Here are some numbered points:
{ 50,  51,   6, -58,  -5,  40, -46, -81, -15,   7, -96, -50} 0
{-22, -12,   8, -32,  -5, -32,  10,  23,  15, -12, -10, -24} 1
{-12, -28,   6, -20, -17,   3,  31,   2,  -4, -27, -23,   1} 2
{ -9,   0,  -1,  17,  -5,  15,   0,  21, -12,  -4,  11,   1} 3
{-42, -43,  25, -10,  38,  27,  63,  74,  82, -14, -38,  76} 4
{-5, -4,  0,  5, 13, -2, 15,  7, 36, -1,  1, -5} 5
{  7,  -2, -32,  -2,  30,  12, -32, -53,  12,  18,  12,  28} 6
{  0, -22, -23, -40,  23, -15,   8,  20,   8, -60,   5,  35} 7
{ 38,  32,  22,  36,  44,  -7, -23,  34,  -8,  51, -12,  86} 8
{ -8, -11,  -8, -30,  -9,   1,  -2,  21, -27,  18,  -7,  -5} 9
{ 28,  23,   6,  18,   3,   0,  10,  23, -24,   8, -22,  13} 10
{ 25, -27,   2, -25, -25, -22,  14,  -6,  59,  -6,  -9,  12} 11
{ 58, -25, -36,  48, -12,  -5,  -8,  14, -22,  13,   3,   4} 12
{-17,  -6,   7, -17,  -5,  -2, -34,  -8,   7,  11,   2,  16} 13
{  85,  122,  -47, -113,   -4,   74,  -92, -127,  -26,  -32, -127, -114} 14
{ 44, -62,  10, -47, -42, -54,  -5, -12,  68,  34, -20,   5} 15
{ 27,  28,  -4,  22,  15,  -7,   9,  17, -25,  13, -17,  16} 16
{ 18,   1, -10,  11,  16,   5, -15,   2, -26,  -6,  -2,  28} 17
New points follow, each followed by the numbers of its three nearest points above by angle, nearest first.
{ 12,  -1,  -3,  11,  -6,  -8,   7, -15,   2,   4,  13, -12} -> 12 15 11
{ -6,  10,   4,  -9, -10,  22,  13,  25, -17,  12,  -8,   7} -> 9 3 10
{ 20, -12,   6,   4, -17, -12,  -3, -21,   6,  15,   9, -12} -> 15 11 12
{-21,  49, -59, -70, -56,   6,  30,  -3, -33,  33,  31,  -3} -> 9 14 0
{-10,  11,   2,  -8,  -3,   8,   4,  12,  -8,   6,   5,   0} -> 9 3 10
{ 11, -17, -11,  20,  10, -12,   1,   2, -17, -14,  13, -11} -> 12 17 3
{ 82,  31, -47,  31,  49,  34, -50,  26, -72, -34,  51, 127} -> 17 8 16
{  6, -19,  -6,  12, -27,  19,  30, -10,  -2,  -2,   0,  33} -> 2 4 12
